Each path below is one point turned by a fixed rotation once a step. After each direction that follows a path, write how fast that rotation turns it, in degrees per step (0 if it stays still).
Each turn is a multiple of 5 degrees from 10 to 175, or 0.
Each row of a path follows its step; steps can be skipped.
path 1
step 0: [ 0.66 -2.19 -1.41  0.54 -1.54 -0.92 -0.10  0.51 -0.65 -0.05 -0.42 -0.21
 -1.91  0.51 -0.26  0.46  2.21  1.18  2.57 -0.38  0.31 -0.60 -1.43  0.77
  1.12 -0.12  0.07 -0.17  0.53 -2.10 -0.59  3.38 -0.06  0.81  1.17  2.11
 -0.22  1.12 -1.11 -0.55 -1.93 -0.85  1.27  0.35  2.99 -2.27  0.36 -0.88
  0.54  1.51 -1.27 -0.58 -0.67 -0.24  2.08  1.41]
step 1: [ 0.56 -3.05  0.53 -0.50 -0.81 -0.51  0.05 -1.08 -0.07 -1.54 -0.22 -1.05
 -1.58  1.95 -2.98 -0.28 -0.41 -0.33  2.07  0.53 -0.67 -0.80 -0.74 -1.64
 -1.43 -0.28  1.21  2.32  0.34  0.69  1.52  1.70  1.47 -0.66  0.57 -0.14
 -1.17  1.45  1.09 -0.91 -0.93 -0.68  0.39 -2.67  1.10 -0.71 -1.47  1.21
  1.72  2.05 -0.46 -1.30 -0.36 -1.12 -0.22  0.70]
step 2: [-2.32 -2.08  0.72 -0.11 -1.58  0.25  0.04  0.78  0.82  0.29 -0.97 -0.29
  0.01 -0.67 -0.52 -0.63 -1.03 -0.54  1.44  0.50 -0.86 -1.95  0.31 -1.52
  0.41  0.29 -0.38 -0.30  1.60 -1.26 -0.13 -1.28 -1.75 -1.86 -0.50  1.28
 -0.32  2.81 -0.62 -0.40  0.66 -0.41 -1.44 -1.76  3.79  1.36 -1.62  0.29
 -0.52  1.94 -1.62 -2.58  0.57  0.44  0.02  0.11]
step 3: [-1.58 -1.57 -0.38 -1.85 -0.73  0.23 -1.08  1.31  0.75  1.65  0.36 -1.27
 -2.07  1.50 -0.22 -0.47 -0.42 -1.86  0.14  2.53 -1.46 -1.19 -1.43 -0.07
  0.32  0.19  1.07 -0.50  1.48  0.52 -0.97  1.76 -1.40  0.32  0.68  0.21
  0.76  1.96 -2.17  0.19  0.95  1.40 -1.34  0.47 -0.65  1.21  0.30  1.39
  0.06  2.07  2.58 -2.56 -1.19 -0.36  1.39  0.03]
step 6: [ 0.47  0.14 -2.11  1.00 -1.09 -0.48 -1.80 -0.28 -2.13  0.67  0.61 -1.10
 -2.26  1.61 -0.68 -3.24 -0.74 -0.54  1.87  0.36 -2.02 -0.67  0.85 -0.43
 -0.07 -1.78 -1.05  0.82 -0.71 -1.60  0.25  1.80 -0.14 -0.51  0.00  1.16
 -1.05  0.74  0.76  0.80  0.19 -1.52  0.32  0.00  3.01 -0.23 -1.22  1.69
  1.34  2.15 -0.96 -0.33  0.30  0.30  1.16  1.31]
step 7: [-1.48 -3.06  1.46 -0.32 -2.28  0.21 -0.81 -0.76  1.39 -1.19 -0.91  0.46
 -1.18  0.56 -1.61 -1.66  0.13 -2.96  0.48  0.32 -1.19 -1.07 -1.28 -0.68
  0.74 -0.70 -0.60  0.61 -0.50 -1.11 -0.12  0.93 -0.42  3.04  1.07  0.24
 -1.32  0.07  0.41  0.17  1.28 -0.47 -0.87 -0.95  0.46  1.64 -0.66  1.86
  0.17  2.13 -1.56 -1.09  2.05 -1.75 -0.03  1.06]
step 8: [ 0.00 -0.75  1.22 -1.05 -1.41  1.22 -1.84  1.27 -0.55  1.13 -1.20 -0.21
 -0.94 -0.23 -0.73  0.70  1.29  1.61  1.80 -0.30 -1.23 -1.75 -1.93 -3.19
 -0.45  0.56 -0.45 -0.77  1.81 -0.47  0.58  2.08 -1.77  0.67  0.75  1.91
  0.27  2.28 -2.19  0.57 -0.26  1.17 -0.99 -0.26  0.23  1.96  0.12  1.80
 -0.35  0.22 -1.70 -1.03  1.61  0.91  2.01  0.17]
step 9: [-0.38 -2.73 -0.92 -0.32  0.26  0.49  0.56  2.54  1.07  0.05 -0.96  1.66
 -0.71  1.61 -0.99  0.14  0.06  0.75  2.05  1.98 -0.71  1.20 -2.34 -0.63
  0.40 -0.01  0.02  0.43  0.94  0.39 -0.72  3.58 -1.51  0.80  0.24 -0.16
 -1.97  0.55 -2.10 -0.36 -1.36 -1.21  0.89 -1.53  1.45 -0.14  1.64  0.60
  0.31  1.21  1.52 -0.59 -1.61  0.60  0.87 -1.06]
step 11: [ 0.02 -2.35 -1.89  0.14 -0.85 -1.23 -0.78  1.32  1.10 -0.28  0.48 -0.39
 -2.27  0.47  2.34 -0.38  0.21 -1.75  1.24 -0.09 -2.05 -1.06  0.64 -0.15
  1.55 -0.11  1.72 -0.40  1.00 -2.50 -0.01 -0.93 -0.78 -0.24 -0.80 -0.26
 -0.55  3.56  0.90 -0.68  0.98 -1.73  0.14  0.27  1.74  0.07  0.91  0.07
 -0.07  3.47 -1.11 -0.66 -0.09 -0.58  1.58  0.33]
[-0.21  0.01  0.00  0.71  0.01  0.39  0.21  0.09  0.04 -0.08  0.31  0.14
  0.16  0.18  0.78 -0.93  0.34 -0.32 -0.81 -0.30  0.06 -0.25 -0.57 -0.26
 -0.55 -0.59  0.18  0.18  0.58 -0.13  0.23  0.23 -0.10 -0.03  0.09  0.00
  0.00  0.13  0.57  0.13  0.37 -0.19  0.09  0.34 -0.05  0.24 -0.64 -0.62
  0.00  0.37  0.29 -0.61  0.31  0.18 -0.09 -0.48]
85
[ 0.18  0.63  0.68  0.00 -0.47  0.00  0.09  0.29  0.00  0.42  0.17 -0.20
 -0.26 -0.13  0.01  0.07  1.51  0.40  0.06 -0.10 -0.36 -0.87  0.10  0.26
  0.24  0.37  0.13 -0.12  0.33 -0.12 -0.21 -0.56 -0.17 -0.40  0.01  0.25
 -0.47 -0.02 -0.07  0.48  0.06 -0.59 -0.15  0.12 -0.07 -0.09  0.21  0.05
 -0.27  0.12 -0.06 -0.17 -0.54 -0.27 -0.37 -0.05]
130
[-0.73  0.58  0.17 -0.40 -0.13  0.42  0.08  0.02  0.52 -0.45 -0.24  0.72
  0.29  0.15 -0.33 -0.30 -0.30  0.36 -0.01 -0.27 -0.22 -0.43  0.11 -0.30
  0.29  0.27  0.35  0.96 -0.10  0.38 -0.51  0.31 -0.44 -0.39  0.19  0.58
  0.21 -0.18  0.53 -0.25  0.38  0.17 -0.64  0.11 -0.15 -0.04  0.12  0.28
  0.21 -0.31 -0.13 -0.35 -0.10  0.15  0.51  0.31]
65
path 2
step 0: [ 0.88  0.92  2.11 -1.06 -0.98  0.06 -0.27 -0.77  0.82  0.72 -1.65  1.50
 -0.14  0.19  3.70  1.05 -0.02  0.28  0.15  0.19 -0.87 -0.37  2.23 -0.58
 -1.86 -1.83  0.05 -2.83 -0.40  0.60  1.00  1.38 -0.68  0.39  0.66 -0.41
 -0.21  1.63 -1.30  0.71  2.30 -1.53 -0.83 -0.61  2.64  0.00  0.15 -0.17
  1.85  0.06 -2.08 -2.11 -1.51  0.09 -0.07  2.13]
step 1: [ 0.07  1.66  0.52 -1.80  1.18 -0.55 -1.19 -0.76 -2.44  2.27 -1.26  1.30
 -0.68 -0.77  0.40 -0.74 -2.41 -0.20  0.03  1.84 -0.50 -2.23  1.19  0.51
  0.38  0.40 -0.84 -1.81  3.03 -0.76  0.00  0.02  0.29 -0.73 -0.39 -0.77
  0.19  1.88 -0.43 -1.26  0.73  3.08 -1.06 -2.35 -1.10  0.01  0.09 -0.56
  1.88 -2.89 -0.33  0.00  0.39  0.78 -0.03  0.16]
step 3: [-2.46  1.40  4.87  0.29  0.64 -0.84  0.01  0.32 -1.80  2.15  0.72  1.73
 -0.80  0.10  0.81 -3.40 -0.38  0.11  0.23 -0.03 -0.04 -0.77  0.09 -1.94
 -0.94  0.36  0.34 -1.07  0.17  0.84 -0.25  1.08 -1.56  1.44  0.20  1.59
 -1.34 -0.31  1.89  0.21 -0.43  1.54 -0.19 -0.91 -0.34  0.10  1.49 -2.49
  0.69 -1.03 -0.84 -0.78  1.27 -0.43  1.02  0.11]
step 5: [-0.45  0.62  1.04 -0.31  3.52 -2.21 -2.00 -0.39 -0.31  0.81  1.14 -1.22
 -1.29  0.03  0.29  0.18 -1.98 -0.25  0.36  2.21 -2.69 -0.18  0.45  0.42
 -2.12  1.94 -0.04 -0.14 -1.20  0.57  0.08  1.85 -1.22  2.64  0.55  0.86
 -1.07  0.29  1.94  0.44 -0.53  1.27  0.47  2.06 -0.45  1.39  0.82 -0.01
 -0.88 -0.16 -1.42  1.99  0.21 -0.78 -0.40  2.35]
step 7: [ 1.70  0.86 -0.46 -1.20  1.56 -1.54 -1.84  0.96  1.60  3.05 -1.77  0.48
 -0.34 -0.12  0.71 -0.17 -0.07 -1.67  0.83  3.98  0.29 -0.02 -1.02 -0.55
 -1.28 -0.75  0.01 -1.26 -0.76  0.50  1.66  1.41 -1.84 -2.04 -1.30 -0.19
 -0.89 -0.08  0.39 -0.83  0.77  0.74  1.37  0.39 -1.68  2.05  1.78  1.20
  1.29 -0.09  0.01  0.28  0.69 -2.46  0.80 -0.02]
step 8: [ 2.18 -0.82 -0.87 -2.82 -1.18 -3.73 -2.87 -0.21 -1.06 -0.09  0.72 -1.31
 -2.49  0.63 -0.90  0.34  0.47  0.71  0.91  1.17  0.35  0.28  0.48 -0.69
  0.31  1.35  0.01 -2.53  0.50 -0.23  0.31  1.61  1.38  0.65  0.44  0.56
 -0.75  0.24 -1.00  1.47 -0.81  1.54  0.12  0.37  0.44  1.17 -0.34 -1.42
  0.30  1.02  0.50 -3.01 -1.27 -0.51  2.35 -0.25]
step 9: [ 0.88 -0.82 -0.02 -1.28  1.16 -0.05 -1.95 -0.23 -1.06  1.02 -1.09  1.02
  0.21  0.09  0.47 -0.11  2.13  1.33  3.09 -0.04  0.33  2.15  0.17 -2.26
 -4.58 -1.97 -1.29 -0.14 -0.67  1.57  0.98  0.39 -0.07  1.10  1.45  0.46
  0.58 -0.26  0.13 -0.35  0.76  1.69  0.80 -2.91 -1.03  0.38  1.26 -0.45
  0.25 -0.98 -0.59 -0.20 -0.12 -1.09  1.46  0.65]
step 10: [-0.52 -0.77  0.28 -1.27  1.15 -1.91 -2.93  1.12  1.87  1.31  0.10 -0.32
  1.63  0.72  0.56  0.60  1.79 -0.54  1.55  0.42  1.12 -3.57  0.65 -1.31
 -0.54  1.44  0.95 -1.48  2.36  0.93 -0.84  1.40  0.77 -0.28  0.63  1.11
  1.70 -1.02  0.69 -0.39 -1.69  1.95 -0.69 -1.72  0.91 -0.29  0.17  0.12
  2.08  1.59 -0.62 -0.92 -0.37  1.60 -0.14 -1.18]
step 11: [ 1.27  1.27 -1.18  1.61  0.42 -1.31 -4.02 -1.40 -0.28 -0.24 -1.27  0.78
 -1.34  0.10  0.44 -2.18  0.49  1.08  1.26 -0.18 -1.28 -0.64  0.23  0.31
 -1.15 -0.23 -0.63 -2.35 -1.72  1.56  0.98 -0.23  1.82  1.15  0.40 -0.29
  0.20 -1.28  1.58 -0.35 -0.11 -0.98  0.09 -2.21 -0.79  2.22 -0.31 -1.76
 -0.43  1.72 -2.25  1.35  0.20  1.06 -1.62 -0.18]
[ 0.22  0.48 -0.25 -0.29 -0.52 -0.30 -0.48  0.14  0.10 -0.27 -0.12 -0.16
 -1.02 -0.14  0.17  0.39  0.06 -0.02  0.03  0.09  0.33  0.31 -0.19 -0.10
 -0.38  0.35  0.11  0.60  0.03  0.11 -0.13  0.31 -0.73  0.03 -0.63  0.45
  0.13  0.17  0.19  0.25 -0.15 -0.33  0.03  0.02 -0.28 -0.80  0.58  0.60
 -0.30  0.29  0.90  0.09  0.26 -0.13 -0.10  0.32]
35
[ 0.58 -0.45  0.73 -0.36  0.35  0.87  0.07  0.31  0.72 -0.10 -0.51  0.18
 -0.65  0.20 -0.03  0.21 -0.36 -0.52  0.09  0.13 -0.18 -0.27 -0.81 -0.10
 -0.23  0.23 -0.19  0.18  0.69  0.19 -0.22 -0.04  0.84 -0.27 -0.06 -0.56
 -0.11 -0.53  0.25  0.22  0.14  0.32  0.19  0.12 -0.29 -0.29 -0.14 -0.06
 -0.03 -0.03  0.18 -0.15  0.10  0.06 -0.29 -0.03]
125
[-0.67 -0.48 -0.25  0.46  0.50 -0.48 -0.08  0.11  0.19  0.24 -0.24  0.61
  0.34  0.16  0.32 -0.08 -0.05  0.43  0.00  0.42 -0.23  0.49 -0.13 -0.66
  0.16 -0.41 -0.06  0.22  0.71 -0.29 -0.31 -0.30  0.00 -0.58 -0.26 -0.11
  0.47  0.80 -0.02  0.08  0.20  0.41 -0.15  0.12 -0.30 -0.13  0.09  0.46
  0.51  0.04  0.60  0.13 -0.08 -0.11 -0.50 -0.58]
125
[-0.37 -0.07 -0.56  0.05  0.17  0.01  0.01 -0.19  0.34  0.10 -0.21 -0.56
  0.76  0.02 -0.12  0.38  0.19  0.30 -0.18  0.62  0.65 -1.20 -0.46 -0.09
  0.06  0.14  0.04 -0.01 -0.04  0.36  0.23 -0.08  0.04  0.13 -0.06 -0.02
 -0.22  0.07 -0.29  0.73  0.69  0.01  0.47  0.14 -0.23 -0.04  0.57 -0.23
 -0.20 -0.53  0.45  0.33  0.08  0.57  0.21  0.18]
130
[-0.58 -0.12  0.44  0.03 -0.29  0.77 -0.06 -0.78  0.82  0.36 -0.09  0.28
  0.21 -0.07  0.15 -0.05  0.37  0.50  0.68 -0.24 -0.10  0.33  0.25 -0.06
 -0.16  0.09  0.22  0.31 -0.37  0.54 -0.34 -0.15 -0.31 -0.14  0.17  0.33
 -0.10 -0.15 -0.31 -0.38  0.31  0.29 -0.32  0.59  0.07 -0.60  0.49 -0.35
 -0.18 -0.34 -0.05 -0.79 -0.11 -0.33  0.24  0.08]
115
[-0.73  0.32 -0.10  0.02  0.10  0.14  0.01  0.31  0.12 -0.07  0.31  0.38
  0.00  0.31 -0.51  0.32  0.62  0.07  0.31 -0.02 -0.50 -0.16 -0.13  0.68
 -0.33  0.38  0.17  0.34  0.04 -0.03  0.29  0.14 -0.44  0.32 -0.63 -0.61
 -0.29 -0.46 -0.13 -0.27 -0.48  0.40  0.53 -0.48  0.07 -0.28  0.17  0.44
  0.52 -0.21 -0.33  0.20 -0.70  0.44 -0.23 -0.60]
90
